A single turn carries every row of the set below to another of its rows. Some are shown first; where does it send the rows asked next?
z264: 3.6	-0.8	-24.0	21.0	-14.5	28.5	6.6	-4.1	18.8	-5.8	3.5	25.3	12.7	-41.3	14.7	32.7	-3.0
z8: 13.1	-15.9	4.9	-8.0	15.6	-8.1	26.5	6.0	-10.6	37.3	-11.8	-8.6	28.6	-21.7	-30.0	34.8	-0.7
z472: 19.1	19.7	-13.0	24.6	-26.6	17.6	-13.4	-5.7	-20.1	-17.5	2.5	7.7	17.6	-37.8	14.6	16.3	25.5
z364: 21.0	-13.1	1.1	16.9	-16.9	12.2	17.0	-6.5	32.4	28.3	-9.9	25.6	16.9	-26.2	19.0	10.2	32.8
z263: 7.3	2.8	-27.3	36.5	-35.4	6.3	22.9	-15.2	28.5	25.4	-3.5	2.3	12.6	-41.9	9.6	-12.4	-4.6
z299: 12.4	19.0	-16.5	-7.3	0.2	-2.9	15.6	2.7	-25.3	57.9	16.9	-15.7	15.5	-32.9	-19.2	-5.7	0.0
z151: 13.5	0.7	2.2	20.2	-27.7	2.2	-0.3	-5.5	-6.7	1.4	-36.0	10.0	32.4	-11.8	19.4	12.2	40.0
z375: 7.4	-3.9	13.0	20.6	-18.4	-10.0	-4.7	5.1	-33.3	-24.0	3.6	-30.7	18.0	-15.9	-19.0	24.0	1.9
z234: -13.6	2.5	2.3	16.2	-37.5	-17.7	-4.1	6.3	-29.4	4.1	-20.7	-27.3	25.9	8.2	-1.1	-5.5	18.8
z277: 10.9	-24.2	-23.7	12.0	-7.8	-15.2	15.5	-28.6	26.0	-8.1	2.3	20.6	-22.9	5.9	-34.4	8.2	-18.9
z239: 27.7	-6.3	-23.4	-6.9	-4.8	-0.1	0.4	-26.2	13.3	10.5	30.6	29.4	-32.9	0.1	-23.2	-5.4	8.4
z827: -26.7	11.6	-33.9	-13.4	1.1	3.7	11.2	6.7	-26.4	32.5	-12.5	3.2	29.0	-16.9	-11.4	25.8	-11.3
z963: 20.7	-10.1	10.0	-3.6	23.8	2.6	8.4	-9.5	-34.5	37.5	10.1	-33.6	-12.6	2.0	-3.5	9.8	-6.2
z539: 13.2	7.3	12.8	-3.0	-19.5	0.9	-16.1	8.8	-40.2	1.7	14.3	-14.1	14.0	-2.0	0.6	8.3	42.9
z767: -8.8	-17.2	-0.5	0.7	18.9	1.0	10.9	-8.2	-36.6	22.1	-16.0	-26.9	0.6	14.1	-3.1	27.9	-22.7
z473: -8.7	-20.3	-45.5	0.6	-16.7	-1.0	1.1	-18.7	7.1	6.8	-0.6	32.7	-23.8	24.6	-8.1	-8.9	-7.2
z905: 26.2	3.3	4.2	47.5	-34.5	-8.3	8.2	-11.1	-5.1	-8.1	-18.9	-15.9	25.9	-39.5	-0.5	-3.6	13.3
z549: 26.4	-18.4	-26.7	2.3	-8.5	-4.9	4.7	-20.1	7.7	13.7	33.0	22.1	-36.7	3.1	-16.8	-16.7	3.1
z881: 16.6	-42.7	-20.9	10.4	-6.7	-11.4	15.4	-21.8	17.1	-5.2	3.6	24.1	-21.1	14.0	-26.3	6.2	-12.6
z880: -8.7	-8.3	-39.5	-1.4	-18.7	-11.2	4.9	-28.3	20.0	12.6	-2.4	31.8	-21.2	23.1	-13.5	-13.8	3.7
z907: -10.0	9.9	-17.8	-3.0	6.0	5.4	0.8	-10.4	-45.3	42.1	1.7	-28.9	-10.9	8.8	9.3	-1.3	-13.5

z473 goes to -> z549
z151 goes to -> z472
z963 goes to -> z767
And these:
z299 goes to -> z8
z234 goes to -> z539
z264 goes to -> z263
z277 goes to -> z880

